In the rows, zero is written as 128.
One turn moves every row onto another: examples first, then more rows asked
tisi: [111 136 150 166 115 191 139 107 133 165 135 132 129 142  98 146 125 140
 129 124 110 143 129 109 150 133 146  92 135 152 125 138 144]
gonod: [120 161 111 128 134  97 139 131 132 137 119 163 130 118 162 173 116 111
 107 116 130 125 127  77 121 123 132 115 127 105 107 141 138]
sinep: [150 143 144 136 100 141 125 131 107  96 173 121 160 129 121 153 116 109
 101 166 149 143 107 143 148 151 118 129 121 132 151 122 120]
Kitom: [122 176 140 129 148 166 138 123 148 101 138 158 150  88 115 129 128 142
 136 115 146 119 109 133 143 111 105 110 134 142 148 113 144]
Pevo: [105 138 127 142  63 149 128 116 156 150 126 158 136 113 101 112 122 117
 152 143 130 147 150 140 141 124 145 117 116 120 108 155 109]
zuf: [144 125 137 120 167 181 141 117 157  92 150 140 109 144 117 152 112 142
 162 180 151 133 125 105 121 137 138 139 159 103 134 140 153]
vivak: [130 104 130 154 101 172 144 112 116  95 151 103 141 140 160 164 114  98
 113 144  97 149 130 145 142 113 131 146 133 125 139 135  85]
kogeg: [111 100 118 136 149 136 120 131 145 139 112 148 147 148 167 112 123 116
 121 108 128 103 141 107  91 127 124 130 134 105 143 125 137]
nomit: [131 132 108 141 136 170 175 105 162 127 116 148 121 105 136 165 113 132
 137 121 104 132 183 154 121 112 156 143 147  99 134 145 114]
zisu: [145 149 124 126  81 181 156  98 141 132  95 127 116 148 135 134 140 131
 158 162 138 140 121 112 146 135 128  95 118 111 116 112 134]
rov: [177 127 174 115 133 113 114 122 135  77 127 126 123 144 128 123 118 131
 115 118 143 136 139 149 139 132 133 143 136 161 147 154 119]
zaran: [ 87 119 133 143 158 145 104 132 142 121 152 157 103 123 116 166 130 102
 168 127 119 130 150 128 138 125 120 132 177 146 141 115 123]
bor: [166 115 146 130 127 110 137 112 113 100  98 119  94 147 148 143 132 115
 120 107 116 136 140 145 122 110 131 151 152 156 132 150  89]
Las: [119 114 142 133  98 123 144 121  57 108 157 124 139 152 119 150 116 120
 130 167 101 141 121 126 119 129 131 110 133  98 129 150 105]
fimib: [131 148 146 131 142 113 144 119 117 155 133 137 121 139 117 146 119 151
 206 134 125 131 116 122 122 124 128 114 140  69 125 131 129]
Vufun: [102 136 101 115 116 121 159 102 144 103 125 166 110  94 104 167 142 121
 155 170 131 136 108 123 117 105 119 158 160 115 119 155 126]
voza: [114 130 152 118 131 116 150 119 193 113 137 140 162 149 162 149 119 153
 109 126 124 137 118 109 133 124 131 136 131  94 127 145 166]
lem: [170 138 170 117 128  93 138 110  92  96 124 128 100 149 116 141 120 145
 120 126 124 137 115 122 125 114 132 139 139 137 120 182 122]

Las -> vivak
Vufun -> zaran
rov -> lem
Now these:
tisi -> zisu
Kitom -> fimib
kogeg -> voza

One turn moves every row onto another: examples first, then more rows asked
dud: [ 81 114 122 128 134 118 169 107 140 148 107 140 116]
tota: [112 109 118 172 125 101 161 120 167 142 127 152 129]
bupeg: [105 108 169 171 130 140 150 174 139 134 117 144 115]
lan: [115 135  95 126 108 142 111 165 114 102 119 128 132]
tumom: [ 89 103 155 130 132 149 149 159 113 135 146 144  85]
guret: [128 115 111 126 168 135 113 118 104 160 139 125 113]
venip: [ 88 113 144 151 127 153 152 161 149 118 132 167  93]
liram: [130  96 104 142 105 112 140 129 123 142 153 154  76]
Gur: [131 125 145 177 128 162 136 173 137 123 141 152 129]
ged: [156 130 101 155 159 132 121 133 142 134 143 109 123]
Kaget: [116 133 126 132 119 119 145  97 116 164 142 167 125]
fim: [119 123 126 140 127 172 136 161 112 134 159 150  88]
Mikop: [144 120 136 142 129 118 142 106 172 134 117 130  93]
nif: [112 130 138 125 120  99 170 109 146 123 156 126 122]
Gufek: [120  95 131 142 116 115  92 166 107 122 120 133 145]
Sozef: [131 133 114 122 105 146 162 126 102 134 116 106 112]
dar: [126 114 134 167 145 117 110 149 112 156  93 156 135]
lanaf: [107  76 150 117 136 113 129 126 141  99 139 139 113]
Moboz: [127 147 136 126 171 132 110 119 137 123 129 138 144]
nad: [122 141 111 144 127 128 135 147 102 117 150 149 167]
tevin: [ 99  95 106 129  86 116 119 149 121 114 142 160 117]
Vasa: [ 86 128  95 114 157 125 142 117 122 139 148 150 112]
rema: [143 101 139 164 140 117 140 119 155 131 130 113 151]
Dibem: [139 115 143 154 162  90 109 131 149 143 142 141 115]
gar: [114 129 115 147 153 119 128 157 163 100  95 135 101]
daf: [117 169 114 134 152 116 141 130 115 161 117 130 114]
rigi: [131 123 151 154 133 164 138 170 104 138 146 119 115]
kipo: [111 110 108 128  92 125 120 155  94 146 103 128 102]
sagid: [102  95 131 123  96 118 129 155 137  99 105 115 117]
vib: [127 106 105 158 101 119 104 166 145 120 101 144 105]

sagid -> tevin
ged -> rema
lanaf -> liram
Now these:
nif -> Kaget
fim -> rigi

One turn moves every row onto another: examples first, then more rows asked
rufad: [ 90 121 115 100 131 137  96 141 131  94 133 117 104 116 136 140 144 161
 136]
naz: [144 167 144  82 129 147 126 166 139  64  97 130 102 105 156 150 147 132
 140]
panun: [165 156 100 132 119 174 154 168 159  96 168 139 111  91 147 155 138 138
  82]
Fuma: [167 153 132 143 122 166 159 153 125  98 120 126 128 120 154 131 141 146
  79]
zep: [161 159 130 142 120 156 150 148 120 110 108 124 134 128 147 127 143 146
  84]
lerut: [131 122 122  93 163 187 153 154 128  83 150 125 101 154 157 155 145 136
 104]
dag: [126 146 119 104 163 194 147 129 134 107 138 127 111 125 132 178 136 162
 104]
revad: [121 163  83 122 130 153 154 185 164 123 141 123 113  77 137 176 160 135
 120]
Goz: [160 151 126  78 139 148 144 202 133  88 143 143 143 115 181 118 148 132
 124]
bofe: [150 133  74 100 141 123 139 140 130 119 103 111 153 114 117 146 142 150
 137]
Fefod: [129 132  73 110 129 149 165 124 142 110 120 154 115 100 133 142 140 185
  84]
Dukon: [115 115  85  90 118 123 108 123 127 107 151 138 134 132 129 144 138 154
 143]
teso: [116 142 134 108 102 154 193 172 137 102 157 131 148  97 118 153 128 148
 146]
Lup: [ 96 146 109  79 109 147 146 157 136  70 160 155 146 108 107 149 184 110
 124]
mel: [102 159  84 102 140 139 160 169 155 127 110 124 111  86 127 176 153 135
 134]
Duni: [105 129 115  91 113 122 115 120 167 120 137 152 102 118 139 138 142 152
 140]
vodo: [ 99 151  91  99 128 139 163 180 158 134 122 139 109  81 131 174 155 136
 130]
peti: [148 177 127  82 127 161 146 158 139  81 146 130 148  96 166  93 164 137
 128]
Romu: [129 128 117 119 106 149 191 141 146  67 178 145 129 117 135 117 146 118
 108]
vof: [160 135  95  56 147 148 149 169 121  94 123 130 123 116 183 136 130 127
 115]
lisut: [124 123 101 114 108 140 195 128 153  76 161 159 119 116 130 118 132 151
 103]
gino: [ 76 131 106 108 116 149 155 173 114 106 130 123 109 110 171 162 174 129
 110]
rumak: [129 146  99  75 122 137 135 160 132  73 124 157 148 158 154 143 190 131
 133]
Foton: [135 129 123  97 156 166 145 184 124  74 162 135 112 151 172 150 150 124
 100]
pafal: [122 147 104 110 154 187 149 129 134 119 131 127 113 123 124 181 139 171
 102]
bul: [ 68 135 113  90 122 134 132 143 131 119 125 147  98 118 150 157 156 139
 133]
Zepop: [164 153  98 119 136 128 141 139 121 120 100 112 159 116 131 131 143 139
 111]
Gosud: [133 125  81 113 124 143 174 128 144  97 127 161 118  98 141 132 137 189
  90]
vegu: [153 141  80  97 135 133 131 135 115 111 105 108 156 121 128 142 133 149
 137]
Nefi: [135 144 102  78 113 136 124 132 149  86 128 167 146 154 146 130 187 156
 116]
tob: [162 120 129  94 101 133 133 170 161  80 140 149 129  78 110 143 149 149
 144]
buzoz: [147 140  90  95 111 118 134 122 134 114 170 142 157 142 132 152 126 130
 120]
gefin: [135 160 140  98 107 164 168 172 141  86 165 134 157  81 140 121 144 121
 143]
nutuf: [139 161 143  91 136 156 143 197 151  98 170 145 146  98 141 117 170 149
 125]
dibov: [159 108 112  83 105 123 136 160 146  73 124 147 141 100 119 146 150 127
 158]
kovet: [ 81 155 114  87 120 165 125 152 136  70 156 144 128 105 114 154 187 135
 109]
ter: [142 129 123 102 150 162 161 171 134  71 157 134 112 159 173 140 155 119
 101]
pifi: [130 131 117 117  93 147 193 126 145  76 170 153 137 113 140 115 143 124
 114]
pok: [154 158  86 129 113 173 143 171 162 107 168 136 107  85 141 159 144 138
  89]
Mit: [118 155 132  82 126 134 139 177 136  62 106 138 107 106 140 168 147 114
 153]

Dukon -> Goz
Gosud -> zep
Now these:
gino -> teso
Romu -> bofe
naz -> kovet
nutuf -> Duni
Lup -> dibov
Foton -> vodo
lisut -> Zepop
pafal -> panun

